Families of rows that turns and mirrors carry onto each other, the same ones carrying the whole set onto itself: the rest of each named row's family, in list order:
3 families of 6 rows:
Q: [  3 -18  46  10   6  -3  -3   9  15  52  -4 -18  25 -32 -23  27  31 -24
 -11  -2 -14 -16 -18 -16  20  28  11  23  14  -3  40  31  30   7  22   1
 -43  42   3   8   0   2  39 -16   5   9  68  45]
R: [ 11  13  17 -29  20  44  29 -53  -6 -16 -17 -21  11 -18  21  -6  21 -13
  18 -18 -40  29 -42  12 -11  -6  15   0 -17 -17   7  -9  15 -10 -17 -11
  25  16   2  -5 -25  14  14 -15   7 -33  22  21]
T: [-17  17  24   0 -11 -24  17 -20  -2  12  -5 -13 -24 -12   1  11 -10 -30
 -18  -3 -19  18 -30   0   2  19  -5 -28  21  -1  28 -12  -6 -47  -2  -9
   0  -3  29   3 -21 -10  39  33  -3 -13  63  44]
X: [  0  -2  -1 -12  22  29  10 -63  28 -15 -14 -35  -4 -20  20 -14  24  -3
  21 -11 -31  29 -40   1  12 -14  18  -8 -26 -20  23  11   5  -2 -23 -34
   1  11   5 -13 -24   1  32 -24  -1 -42  44  14]
V: [-33  -4  29  24 -15  26  32 -22  14  26  -2 -47  59 -35   7 -23  43 -47
 -26  -6 -22  34 -33 -24  -2 -29  32  28 -25 -36  18  23   9  -6   5 -10
   2   2 -19  17 -21   6  13 -36  22  44  35  19]
G: [-47  -8  21  19 -25   8  43 -10  10  14   7 -48  41 -52  11 -14  53 -27
 -26   2 -23  36 -48 -17 -11  -1  30   7 -38 -47  35  20  21 -16 -16 -15
  10  13   2   2 -27  18   7 -41  17  33  43  15]
B: [-15  25  19 -31 -13 -19  32 -11  -8  20   3  -6  15 -16   3  12   5 -27
 -20 -17  -9  33 -24  -3   8  45 -11 -21  25   9  40  -9   6 -49 -16  -4
  -2   2  16  -6 -33 -10  49  16  20  12  39  49]
Z: [ 11  21 -16  -5  29   5  36 -45  19  15 -23 -13  -4 -19 -22  -6  11 -39
  17  -4 -14   7 -58   6 -34 -22  14  11 -45 -30  16  -1  -3  -2  14  -9
  -9  23 -25   7  30   3  11 -42  -4  63  35  21]
F: [-10 -29  66   7  -4 -15   4   5   8  58 -24 -34  15 -40  -2  22  26 -42
 -23 -12   5  16 -27 -11  25  26  10  17   7  -6  10  28  27   7  25  19
 -28  35  19  14  -6   1  33  -4   3   0  49  48]
S: [  5  -1  11 -18  13  39   8 -52   7 -17  -7 -35  11 -16  23 -22  30  -1
  23  -6 -45  29 -50  17 -15   2  14  -3  -2 -28  21   8   3  -1  -3 -18
  18   3  -2  -1 -31  20   5 -17  17 -34  30  33]
H: [ -8   8  -3  16  19   0  14  -3  25  25  13 -32   2 -54  23  29  -6 -33
  36  -8  10  36 -19 -15   9  16   1  -7  -6  -5  53 -10 -14  -7  19   3
 -73  28   7  -4  28   7  13  11 -19  42  32  40]
Y: [-21 -30  62  18 -10   0  -2  12  -7  48 -14 -24  21 -53 -12  39  30 -29
 -19   0  -2  17 -27 -21   4  15  11  10  14 -13  24  16  25  13  12  26
 -25  35  16  20   3   4  22   5  -8   1  60  38]
K: [-17  18  26  -3  -9 -36  25 -22  -1  -8  -7  -7 -13 -14  21  17   6 -15
 -14 -19 -12  13 -31  -8  -3  27  -7 -18  31   1  36 -16  -6 -44  10  -7
  -9 -15  12   2 -28  -6  44  25   3   6  35  57]
J: [  4  23 -15  -6  27   8  30 -44  27  12 -13   3  -1 -11 -28 -10   9 -21
  17   4   5  37 -72   8 -20 -18  10  11 -39  -9  18  16   5  -2  15  -5
 -11  19 -24  -3  30  -7  -1 -45   7  46  29  14]
E: [-16   4 -10  12  18   4   0 -10  13  25  -1 -30  -2 -53   7  27   5 -23
  26 -14  12  20 -16 -19  14   6  -8 -16  -1 -12  32 -12 -37 -13  11   4
 -62  16  10   2  37 -17  17  20 -11  50  30  27]
D: [ -1   2 -14 -11  13  -2  32 -45  12  -1 -17   4  15 -22 -37 -10  31 -15
  13  -5  11  25 -49   4 -12   1  18   6 -33 -39  13  21 -12   3  18   5
 -13  31 -37  -2  32  -6  34 -47  -2  49  32   9]
A: [-28  16  29  16  -6  28  28 -14   8  21   6 -37  59 -39  10 -27  62 -40
 -16   0 -35  11 -25 -21   8 -19  34  24 -26 -34  11  16  25   2  -7 -14
   3  12   6  16 -15  10   0 -42  11  43  38  29]
C: [ -6 -16 -12   8  28   6   9 -12  16  32  -3 -38  -4 -59  24  33  -8 -36
  28 -25   1  10 -40 -17  -4  19  -4   3 -18  -6  62 -23 -20 -16 -11 -13
 -66  22  -2  -4  15  -4  33  19   7  33  19  37]

The rest of the family of B: Q, X, G, D, C
The rest of the family of V: F, S, H, K, J

Families of rows that turns and mirrors carry onto each other, the same ones carrying the whole set onto itself: the rest of each named row's family, in list order:
4 families of 8 rows:
punet: [  9  13  39  -1   8  11 -56   4  -3 -20  10   2  45 -27 -12 -14 -19  18
   3 -16 -28 -33   1  -5 -31  -6]
luri: [  3  24  35  -6   8  14 -46   0  -9 -14  -7   3  35 -24  -8 -20 -25  13
   6 -21 -17 -23  22  -2 -46 -25]
gavar: [ -5  13  41  16  30  -7  -7  11  -8 -34  -5 -42   4 -23 -18  -4  13  18
   5 -11 -23 -51  -2   0 -12  33]
Tuset: [-24  33  11 -21  27 -21 -32  -1  17   0 -21  11  34  -4  -7 -23  12  11
 -39  -1 -25 -21   1 -56  -3  14]
rosak: [ -8  47  -9  23   3 -22  37  20  -1 -16  22  -3  -6 -19  44 -33  12 -11
  15   6  -4 -13   3   2 -14  17]
Viri: [ -7  25  35  -1  -3   4 -58  -3  -6 -12   2   5  44 -32  -8 -23  -6   9
  -1 -10 -16 -45  18 -13 -28 -13]
ped: [ -8   4   6  -2 -18 -48   1   8 -15   3  13  26  -9 -20   1 -24 -12 -13
  41  21  10   4   2   4  13  22]
nebam: [ 13   3  26 -23   0 -46  11   1 -13  -3   1 -23   7  19  -9 -27  30  36
   8 -11 -32 -26 -15 -24  14  22]
felo: [ 16   9  -9 -32 -17  -8 -14   9  13  -4  40   7  18 -21  28 -18  -6  14
   1  -1  16 -15  42 -17 -53 -10]
badas: [  4   5 -15 -10 -18 -42  10  22  -3   3  12  28   1 -11   1 -24 -19 -17
  40  17   8  12  -2   8   6  15]
sozuf: [ 17  17 -25 -25 -24  -8  -2  33  12  -5  37  17  19 -14  25 -13   5   4
  -2   8   4  -6  36  -5 -50  -8]
pag: [ 23  16 -10 -16 -23 -18  -4  22   1   9  32  10  15 -26  26 -12   8  13
 -10  -5  15 -18  26  -6 -64 -11]
zupi: [-12  26  26 -21  33 -21 -29 -11  12   2 -20  -3  39  -2  -7 -18  -1  24
 -36  -9 -23 -30  -8 -46  -4  26]
zime: [  0   3  26 -19   2 -61  -3  11 -17  -2  -3 -31   1  16 -20 -23  26  41
   6  11 -23 -31  -2 -10  10  16]
virof: [ -3 -12  -3 -11 -19 -44  14   4  -4   2   0  18   0 -27  -5 -20 -26   4
  35  25  10  14  -5  -1  11   5]
zoto: [  3   5  16 -28  -2 -61  17  14 -29 -11  -9  -6  -4  13 -16 -16  20  36
   4 -14 -27 -23  -5 -21   8  12]
zatos: [  7 -10  -3 -11 -15 -55   6  18 -15  -1  20  11  -5 -23  -4 -26 -23  -1
  35   0  20   7  -3   6  13  15]
lota: [  1   1  31  29  26   4 -11  16   7 -35 -15 -40  -8 -22  -3  -6  13  11
   6  -5 -20 -36  -7   9 -29  19]
rok: [ -4  13  26  19  36  -5   2  34  -6 -38 -10 -42   1 -25 -12  -6  14  -5
   5 -12 -10 -38 -14  -2 -13  26]
tiret: [-13 -14 -11  -9   9  11 -20  11  11 -11   8  47  14   7  -7  24 -16  10
 -15  23  -1   9  13 -21 -11  24]
bute: [-15  19  13 -14  22 -27 -20   9  19   9 -24  -3  43  -1   2   2   2  19
 -32  -5 -20 -18 -17 -61   1  21]
totu: [ 14   0  14 -10  13 -65  12   7 -22  -9   1 -24  -8  10 -21 -22  23  24
  18  -1 -23 -36 -11 -13  10  21]
tesi: [-15  21   6 -29  39 -13 -31   5  20  -9 -30  -2  35   1   1 -10   0  11
 -30   3 -13 -16  -6 -53 -16  21]
lupo: [ 11  42 -18   8   1 -13  49  24  -5 -10  18  -6   9  -4  41 -31  13   7
  15   0   7 -11  -6   9 -19  15]
tugot: [  7  42 -16  26   6 -33  36  21 -11 -18  21 -18   3 -14  32 -26   3  -5
  25   0   3 -21 -11   1  -7  19]
gur: [ -2  18  32 -21   6  19 -54   1   1  -9   2   5  51 -30   4 -21 -12  14
 -10 -11 -16 -26  21 -10 -30 -12]
giv: [ -1  44  -2  26   5 -18  33  20  -3 -11  28 -18   2   6  43 -18   7  -5
   5 -16   5 -12  -9   7 -14  11]
Sigi: [ -7  -3 -12 -28  12  19 -25  23  21   7   7  46  15  -6  -2   5 -13   7
 -25  24  -4   7  20 -17 -16  17]
mak: [-11  18  38  23  26 -10  -6  35 -12 -29  -9 -42  -2 -18  -9  -2  10  14
  16   3 -22 -46   0   8 -24  30]
gozo: [ -9   3 -16 -10  19   0 -20  35  11  11  15  47  12  -7 -10  12 -16   9
 -13  35  -5  13  22 -15 -20  26]
gasu: [  3   1 -16 -10  13   9  -9  25  14   0  11  59  21 -10 -18  11 -18   5
  -5  24   8   5   7  -8 -15  17]
mos: [  3  18 -16 -16 -15 -13 -10  23   9   5  50   3  25 -15  23 -16   2  22
 -19  13   4 -13  46  -3 -55 -12]

The rest of the family of tiret: luri, pag, virof, zoto, lota, bute, giv
The rest of the family of gavar: badas, sozuf, zupi, totu, tugot, gur, Sigi
The rest of the family of ped: Tuset, rosak, Viri, zime, mak, gozo, mos

Families of rows that turns and mirrors carry onto each other, the same ones carrying the whole set onto itself: the rest of each named row's family, in list order:
5 families of 8 rows:
dabas: [ -9  -1  19  -4   3   8  47  29  25 -24  -4 -35]
Tuzo: [  0   2 -29 -15 -21  20   7 -28 -46 -20  16 -27]
nir: [-16   0   2 -10   0  26  76 -19 -24 -17   3  -9]
dobor: [-14  29   1 -17  14  34  36   3 -30   4   2 -10]
mibus: [ -9   9 -29   0 -13  15 -13 -20 -42 -28  14 -11]
Ribub: [ -9 -16 -19   0  -5  13   2 -35 -45 -20  15  -2]
dimem: [  2 -25 -10   3  -7 -11 -23  11   2 -36   4 -34]
lele: [  0   3 -26  -8 -12   9 -11 -13 -35  -6  33  -8]
kivit: [-10 -19 -31 -15   2  -6 -11 -12 -40 -11  17 -18]
sar: [ 23 -29 -25  11   3 -11  -6  12 -22 -40   7 -26]
lofo: [ 11 -31  -9   4  -1   0  60  20  12 -41  22 -32]
revom: [-26  -7 -25  -8  -1  25   4 -34 -39 -17   5 -32]
Lovet: [ 31 -35 -22   5  -1 -14  -1  -1 -15 -33   7 -30]
Gesed: [ -8  24   3 -12   9  38  43   4 -35   3   8 -24]
fid: [  7 -19  16  -1  -3 -11  52  25  18 -34   3 -10]
sep: [  0  14   0 -21   6  26  71  -8 -20  -4   3 -34]
zale: [-12  30  -6 -12 -10  37  54 -19 -25  -4  14 -23]
zorib: [-13 -33 -15  22  11  -5  -6   0  14 -36  16 -26]
Naban: [  4   3  11   7  20   3  60  18  23 -17  17 -22]
Lem: [  4 -23 -34   9  -4 -16 -10   7  -7 -51  13 -19]
Vol: [-18  10 -23 -18  -8  21  73  -6 -12 -10   5 -34]
nopel: [ -5  17  11 -25 -14  24  53  -6 -33  -6  -6  -8]
rog: [ -5   1 -39 -22  -6  11  13 -18 -46 -16 -18 -29]
tepel: [  6 -13 -12  34  -8  -4   1   1  17 -33  30  -7]
kes: [ -6  11   2  26  19  13  59  23  16 -25  -1 -20]
taki: [  5   5 -14  -4  -5  10 -14 -23 -28   1  23  -6]
zep: [  4 -12  -5   7  22 -13  55  25  20 -36   0 -25]
zodam: [ -4   1   8  18  -7  11  72  15   8 -33  -1 -35]
pefi: [-18  10  -7 -20  -3  34  50  -1 -53 -20  -1 -23]
lezul: [-30  16  -5 -13   4  11  68   3  -9  -2   1 -11]
tak: [-15  12   5  24  14  20  52  25  16 -34   6 -12]
gitim: [-21   4 -24 -23  -7  27  71   0 -13 -26   2 -33]
pumi: [  1 -13 -23  32  -3 -15   4   6  17 -32  21  -4]
dus: [  8 -30 -17  20  -4 -29  11   4  19 -26  16 -28]
tar: [-10 -18   4   6   3  -4  40  39  18 -38  27 -14]
Kurus: [  9 -18 -13  19  17 -19  -5  19   6 -40  15 -10]
mutu: [ 11 -23  -8  24  -7   1 -18   3 -19 -34  22 -28]
Fufil: [ -6  13 -18   3  -3  15  13 -33 -45   2  -7 -24]
dani: [ -4  10 -40  -7 -14  12  14 -23 -47 -19 -12 -31]
mem: [ 11 -29  -8   1  10  -8  58  30  13 -33  25 -28]

The rest of the family of mutu: kivit, zodam, pefi, lezul, dus, tar, Fufil
The rest of the family of revom: dabas, nir, Ribub, dimem, fid, zorib, nopel
The rest of the family of Tuzo: mibus, sep, zale, Naban, Lem, zep, Kurus

